(in the rows, 100 means zero)
Each row of Y is roughly a mix of the hidden directions of one of 4 groups.
Y:
110 88 101 98 108 70 133 99 60 71

110 131 73 127 120 69 110 108 74 95

80 97 120 91 116 134 84 97 146 108

108 88 48 96 102 87 94 119 68 84

115 131 89 125 87 81 106 97 86 145

113 80 123 63 74 135 101 99 114 113

91 92 92 84 103 77 139 123 63 83

78 85 118 139 114 73 110 109 115 128

87 76 92 114 120 81 93 145 108 129

114 90 109 75 104 105 142 125 76 73

104 96 70 112 89 78 73 77 127 132

119 81 115 96 84 93 86 48 121 93

95 117 111 68 82 144 102 121 112 120

88 117 102 87 120 99 113 126 70 55

114 96 83 54 69 120 84 120 95 98

96 74 147 108 86 107 117 109 118 130

68 126 124 95 135 124 85 116 109 111

107 100 112 102 104 102 106 85 100 35

104 116 102 127 91 100 95 61 70 66

110 121 105 65 94 146 97 96 115 77

82 84 91 125 71 59 105 86 73 98

86 80 148 123 97 103 131 117 105 99

72 87 114 125 77 88 131 129 80 99

120 66 105 69 103 114 65 78 116 95

87 89 99 81 121 119 77 129 135 125

80 121 85 100 81 92 140 115 63 98

121 89 134 95 143 114 103 88 127 97

113 87 80 120 98 73 68 58 103 100

108 97 109 61 76 138 104 77 88 116

111 98 63 121 120 66 88 67 91 98

108 101 101 74 97 129 86 57 71 84

114 110 61 86 84 77 60 88 99 113

89 138 92 88 100 145 100 74 112 103

75 106 107 76 91 100 127 148 93 118

99 106 102 139 124 88 101 71 97 140

95 94 99 128 94 71 122 60 82 77

122 94 124 116 135 84 117 61 103 111

101 110 86 80 136 133 98 84 108 64

92 100 118 96 84 111 78 135 131 136

102 70 138 123 98 76 117 75 104 119

120 111 90 94 62 109 82 62 95 72

85 77 95 119 123 102 122 120 107 146

119 122 81 93 105 121 54 97 130 103

116 127 107 104 143 132 105 118 93 120

101 81 108 123 128 61 103 76 86 74

78 105 128 142 95 86 113 78 119 121

64 81 91 82 114 102 126 104 94 59

86 107 105 134 145 92 93 75 104 123

96 107 112 127 118 68 126 103 68 126

79 100 115 131 98 88 104 132 114 142

89 79 125 118 116 102 127 123 106 141

119 113 99 67 68 113 105 110 91 59

115 75 125 99 137 80 79 77 116 83

90 93 142 120 110 74 95 120 66 93

99 112 113 81 127 140 83 105 132 120

122 75 112 120 126 90 100 70 76 71

99 83 137 104 88 106 113 108 115 149

118 119 107 86 63 89 95 95 103 53

82 86 124 114 85 100 89 119 143 130

102 136 55 85 102 112 88 107 86 75

98 105 67 91 122 104 53 79 119 95

76 94 122 125 87 77 118 130 98 133

89 90 106 69 117 149 113 123 104 93

123 117 61 74 100 112 90 76 101 70

94 110 128 89 78 137 113 132 124 109

114 110 85 103 123 101 68 54 116 85

89 113 85 59 86 136 80 108 122 104

94 108 72 92 54 102 86 89 94 64

77 84 117 94 101 123 103 117 125 54

87 108 90 98 97 83 152 122 76 116

74 88 122 143 85 81 88 76 108 112

63 103 125 122 109 105 67 90 112 128

104 98 113 140 110 84 55 79 110 92

111 121 51 80 88 114 84 76 113 104

97 114 94 95 74 86 135 123 58 92

82 113 109 69 119 119 89 130 92 63

97 71 136 86 88 119 88 117 134 117

107 103 117 66 136 135 90 109 123 106

112 85 109 128 69 61 106 82 82 83

121 98 64 97 128 65 93 84 75 104

109 138 80 89 86 128 110 96 92 62

83 110 64 89 56 124 97 120 101 106

81 63 96 111 87 77 130 135 102 97

119 74 122 96 95 110 95 57 135 100

106 134 71 92 94 78 65 78 112 83

84 78 80 126 78 65 108 79 84 122

108 136 68 82 123 133 100 119 101 106

89 107 90 65 121 143 83 103 124 92

113 63 90 125 131 75 75 110 109 107

80 102 124 77 75 109 98 149 101 107

89 115 95 79 128 109 46 100 102 111

108 146 76 103 119 100 116 111 64 97

108 134 106 121 123 133 96 114 104 134

117 116 85 69 118 144 76 109 109 102

119 88 87 121 62 65 101 83 104 124

108 148 67 102 100 110 87 107 108 129

95 87 116 83 86 135 86 108 131 137

119 99 92 90 77 87 111 74 68 59

104 123 83 82 94 111 126 75 67 68

84 120 123 115 104 106 138 127 73 121

113 99 79 115 113 85 52 68 111 94

102 100 59 92 104 71 98 100 93 54

90 136 102 103 62 138 114 105 113 103

92 118 86 115 89 49 68 100 99 111

108 113 87 84 140 141 90 80 88 112

107 90 87 102 111 75 127 82 63 65

116 93 74 71 131 104 59 93 113 101

92 111 66 125 110 59 112 83 75 104

123 123 73 76 109 129 84 77 117 80

123 101 107 76 84 131 85 70 134 95

100 111 69 107 135 71 87 94 75 73

91 85 101 116 95 90 75 45 86 90

90 74 76 87 142 68 89 112 109 106

73 135 103 75 102 129 103 133 108 112

75 92 128 123 71 98 110 108 123 133

102 88 113 135 76 54 92 87 115 108

105 106 61 104 103 79 85 66 86 67

97 123 75 110 125 88 105 145 121 86

98 59 106 106 96 71 109 65 77 84

105 94 76 82 95 123 58 77 129 91

99 88 117 112 142 73 96 106 88 62

89 81 108 106 39 103 108 85 106 92

118 108 126 91 157 109 98 111 111 106

112 107 136 82 68 139 104 101 119 105

84 97 99 93 85 72 143 99 67 77

117 124 73 111 97 66 71 71 87 105

91 125 87 113 112 102 108 83 65 56

72 120 104 73 59 105 130 109 90 97

127 74 118 88 93 102 125 117 96 57

92 116 72 95 64 109 98 99 89 54

106 56 131 94 108 87 115 97 81 70

119 95 80 86 102 104 65 51 88 98

98 93 75 79 60 89 99 79 85 65

75 101 123 129 124 92 117 116 116 136

90 125 96 87 128 145 125 96 111 85

103 118 85 101 124 111 109 104 91 43

89 55 115 102 78 74 72 88 115 101

104 131 93 82 110 146 92 70 111 93

103 126 89 131 116 81 98 75 83 138

89 111 89 114 62 123 142 106 93 118

83 120 101 99 105 137 80 89 139 125

92 112 116 92 98 108 143 146 93 111
Each list below has two rows that fit no group; the rest each fit one group, if only roughly. Name those rows in the order they come.
  K_304: 117 124 116 90 139 126 110 106 104 67
  K_911: 81 78 94 133 111 64 119 103 75 118
  K_224: 112 131 63 102 115 82 101 100 76 133
  K_825: 85 95 88 109 92 76 54 72 126 104
  K_535: 118 85 98 97 115 69 68 56 104 102
  K_618: 123 102 68 104 116 72 92 76 68 79
  K_703: 83 110 94 94 152 127 109 113 112 120
  K_670: 93 111 130 102 103 128 77 85 134 130
  K_486: 114 119 81 110 144 76 94 74 82 110
  K_957: 105 119 82 96 109 101 56 65 127 107
  K_657: 117 133 68 111 127 120 102 99 83 128

K_825 K_657
  K_321: 91 66 125 108 133 127 118 91 111 78
  K_682: 81 121 106 80 105 140 92 120 115 134
  K_422: 110 77 118 101 90 72 78 61 106 70
  K_576: 108 110 95 92 120 146 83 84 135 89
  K_824: 88 69 131 109 102 85 133 122 93 73
  K_906: 110 64 116 96 109 109 75 71 132 79
  K_102: 91 121 81 107 122 65 93 123 61 107
  K_998: 82 88 123 82 131 128 62 88 97 89
  K_314: 111 80 82 104 124 78 57 80 108 78
  K_659: 109 91 129 123 105 71 71 84 123 125
  K_196: 113 64 103 126 113 75 87 63 111 89
  K_349: 95 101 145 121 84 112 124 107 112 132
  K_267: 125 109 63 91 116 95 62 74 97 89
  K_210: 109 60 94 88 105 61 106 106 82 71

K_576 K_659
  K_431: 106 81 119 128 77 76 131 97 108 68
  K_965: 121 128 82 116 105 90 129 79 62 93
  K_249: 115 137 56 93 90 119 76 96 96 89
  K_467: 98 66 142 114 102 66 93 88 103 116
  K_841: 103 111 131 83 91 142 86 94 135 107
  K_283: 91 118 106 125 80 59 111 119 84 130
  K_732: 106 77 93 113 137 63 84 70 98 91
  K_31: 107 80 101 76 122 129 104 100 102 51
  K_735: 67 96 133 97 97 115 98 132 128 120
  K_259: 92 61 142 125 101 79 91 111 111 104
  K_174: 130 99 100 108 75 130 87 60 112 117
  K_478: 95 130 86 102 136 132 115 85 90 128
  K_764: 99 96 123 123 94 100 156 107 91 82

K_249 K_174
  K_910: 92 109 100 82 131 147 128 109 91 90
  K_41: 106 133 74 84 124 144 100 91 91 96
  K_949: 94 96 123 108 106 139 75 83 140 104
  K_740: 106 115 81 102 75 69 75 63 80 89
  K_961: 115 127 74 74 120 126 80 112 111 73
  K_459: 107 80 107 72 81 140 117 110 120 74
  K_835: 108 109 59 111 106 80 69 63 99 104
  K_510: 114 62 126 74 87 113 105 90 133 87
  K_261: 97 68 78 109 93 57 109 94 79 74
  K_453: 76 69 120 121 107 72 99 114 128 122
  K_931: 102 96 86 117 130 83 70 73 82 67
  K_699: 88 101 110 73 83 117 83 139 127 126
  K_804: 115 124 62 108 113 89 84 65 89 122
  K_968: 69 116 110 104 102 98 129 137 96 134
  K_522: 129 106 114 120 110 97 119 62 94 64

K_949 K_510
  K_120: 82 60 139 104 100 106 106 129 118 105
  K_70: 123 107 71 91 106 68 100 81 59 87
  K_266: 135 120 109 140 87 92 96 76 76 93
  K_993: 92 82 116 128 73 69 132 119 97 115
  K_438: 99 74 95 87 65 79 139 106 78 91
  K_15: 78 72 123 81 93 123 108 139 120 98
  K_447: 88 130 113 112 83 112 139 133 92 117
  K_169: 92 83 110 138 128 67 122 113 91 115
  K_859: 98 127 82 100 127 124 129 132 87 119
  K_112: 108 85 123 114 78 97 72 64 133 101
  K_585: 106 67 75 115 122 66 99 82 86 76

K_70 K_438
  K_811: 85 120 103 130 118 106 139 95 96 136
  K_278: 110 131 57 90 114 95 113 89 65 101
  K_667: 121 70 95 81 78 85 70 79 108 71
  K_928: 91 85 101 151 126 73 119 105 102 104
  K_495: 103 94 105 99 120 107 60 65 129 77
  K_862: 116 124 93 59 108 138 103 121 86 95
  K_417: 111 104 78 125 101 62 123 83 68 87
  K_326: 125 88 95 99 130 77 85 63 84 74
  K_941: 94 91 107 120 90 82 66 75 108 143
  K_395: 90 92 114 127 107 110 155 119 89 95

K_928 K_326
  K_274: 128 74 116 112 87 89 71 67 118 82
  K_352: 133 90 89 67 73 129 96 79 117 98
  K_35: 89 111 78 130 100 73 90 59 77 109
  K_82: 90 81 150 89 86 131 105 117 113 99
  K_930: 109 116 104 85 136 133 132 112 85 80
  K_233: 106 106 127 151 118 90 106 98 102 129
  K_892: 102 113 46 82 117 90 103 81 78 97
  K_377: 108 126 67 70 112 129 76 106 118 108
  K_743: 88 94 97 94 74 68 112 146 76 102
  K_241: 80 118 121 89 72 124 92 112 135 126
  K_171: 107 122 70 81 106 97 95 153 100 106
  K_291: 73 85 125 94 109 131 107 128 124 126
  K_915: 104 110 137 124 90 97 106 135 99 136

K_930 K_171
  K_324: 72 62 140 103 90 98 115 109 116 115
  K_607: 100 53 124 108 81 90 108 94 123 72
  K_590: 109 95 68 75 83 123 75 83 127 123
  K_871: 106 88 81 80 117 119 71 66 121 74
  K_646: 118 71 80 112 114 71 99 80 81 65
  K_751: 104 77 92 70 90 110 67 91 134 126
  K_142: 95 112 94 135 94 53 98 95 89 130
  K_712: 111 120 104 86 116 137 133 99 75 75
  K_39: 84 76 86 107 79 50 82 94 92 84
  K_420: 113 111 109 104 123 113 64 71 139 98
  K_50: 99 102 118 106 72 100 132 124 75 136
  K_49: 114 95 133 93 100 118 68 112 138 122
  K_562: 82 103 76 121 104 66 97 108 65 70

K_39 K_420
  K_945: 119 107 107 75 90 148 97 95 135 101
  K_748: 105 109 99 76 98 123 53 88 130 116
  K_265: 86 77 128 122 86 94 108 88 126 140
  K_857: 86 77 129 131 108 59 122 100 100 105
  K_201: 79 103 127 82 114 146 101 113 127 106
  K_301: 109 89 99 135 111 67 117 72 75 80
  K_850: 101 79 106 108 96 64 77 73 91 61
  K_220: 101 100 110 157 83 74 97 88 100 117
  K_342: 96 77 98 88 98 99 70 114 147 128
  K_655: 127 122 98 74 81 123 97 134 108 73

K_265 K_655
  K_605: 103 118 89 87 73 106 114 64 79 63
  K_719: 123 101 73 73 79 103 113 101 88 56
  K_290: 124 87 96 95 110 102 78 54 110 66
  K_331: 102 85 98 61 75 112 65 114 128 98
  K_454: 98 97 67 77 102 112 69 63 112 121
  K_181: 124 86 123 54 101 98 110 111 87 71
  K_416: 114 109 92 158 98 85 92 80 93 114
  K_409: 105 134 124 96 76 137 98 75 118 103
  K_608: 98 71 124 112 74 105 143 122 101 107
  K_619: 110 67 115 102 146 92 94 85 121 120
  K_623: 116 103 111 117 75 74 129 95 87 58
  K_397: 96 113 76 72 97 137 70 81 124 96
  K_771: 96 122 105 114 124 110 138 143 97 100
  K_671: 87 111 75 115 118 107 61 103 119 137
  K_13: 116 99 146 114 122 110 86 96 130 121

K_771 K_671
  K_589: 91 91 100 124 106 56 97 132 90 130
  K_664: 102 125 94 82 127 127 64 123 120 107
  K_399: 94 136 74 95 102 143 108 93 90 73
  K_886: 94 73 137 98 81 103 139 112 90 79
  K_365: 66 98 134 125 93 81 93 112 128 119
  K_780: 100 113 68 115 115 60 125 107 74 111
  K_518: 100 81 86 117 83 58 125 120 73 97
  K_44: 105 75 79 73 96 70 106 126 72 78
  K_943: 114 132 72 86 125 127 93 68 99 93
  K_234: 108 117 105 71 126 120 80 138 105 77
  K_641: 106 142 102 109 95 91 130 100 57 95
  K_625: 100 76 104 123 104 51 98 68 86 100
  K_981: 100 89 111 111 118 57 77 75 87 71

K_589 K_399
  K_149: 108 109 49 98 95 90 84 61 95 105
  K_783: 88 116 129 99 103 101 134 139 89 125
  K_538: 102 86 113 104 108 74 145 136 84 102
  K_851: 107 90 107 114 92 70 98 60 88 60
  K_679: 88 111 114 82 77 122 131 135 112 125
  K_631: 104 104 109 99 138 124 116 131 115 133
  K_936: 74 127 94 121 125 104 97 111 85 57
  K_322: 107 70 80 62 85 81 85 106 95 68
  K_560: 116 97 98 64 111 132 72 67 109 94
  K_311: 105 92 126 98 117 105 149 129 86 88

K_560 K_311
  K_20: 88 79 99 96 55 83 71 87 97 72
  K_991: 104 129 71 76 95 144 97 118 111 95
  K_863: 73 121 94 119 75 92 140 86 74 94
  K_489: 91 63 110 128 107 66 88 78 104 77
  K_463: 91 100 115 146 124 93 131 123 113 106
  K_375: 113 113 82 98 119 95 55 61 109 97
  K_325: 128 77 94 96 107 55 99 91 77 73
  K_672: 80 101 116 87 84 112 86 130 109 148
  K_819: 83 85 141 83 83 138 112 107 113 90
  K_534: 107 92 112 83 66 138 100 87 134 83
  K_381: 121 122 83 92 127 122 109 69 77 74
  K_25: 89 96 112 99 74 113 93 115 141 141
  K_282: 71 111 102 127 104 76 141 113 79 113
  K_337: 119 122 57 92 117 83 117 100 68 92
  K_299: 98 113 75 73 94 94 46 109 103 107

K_463 K_325
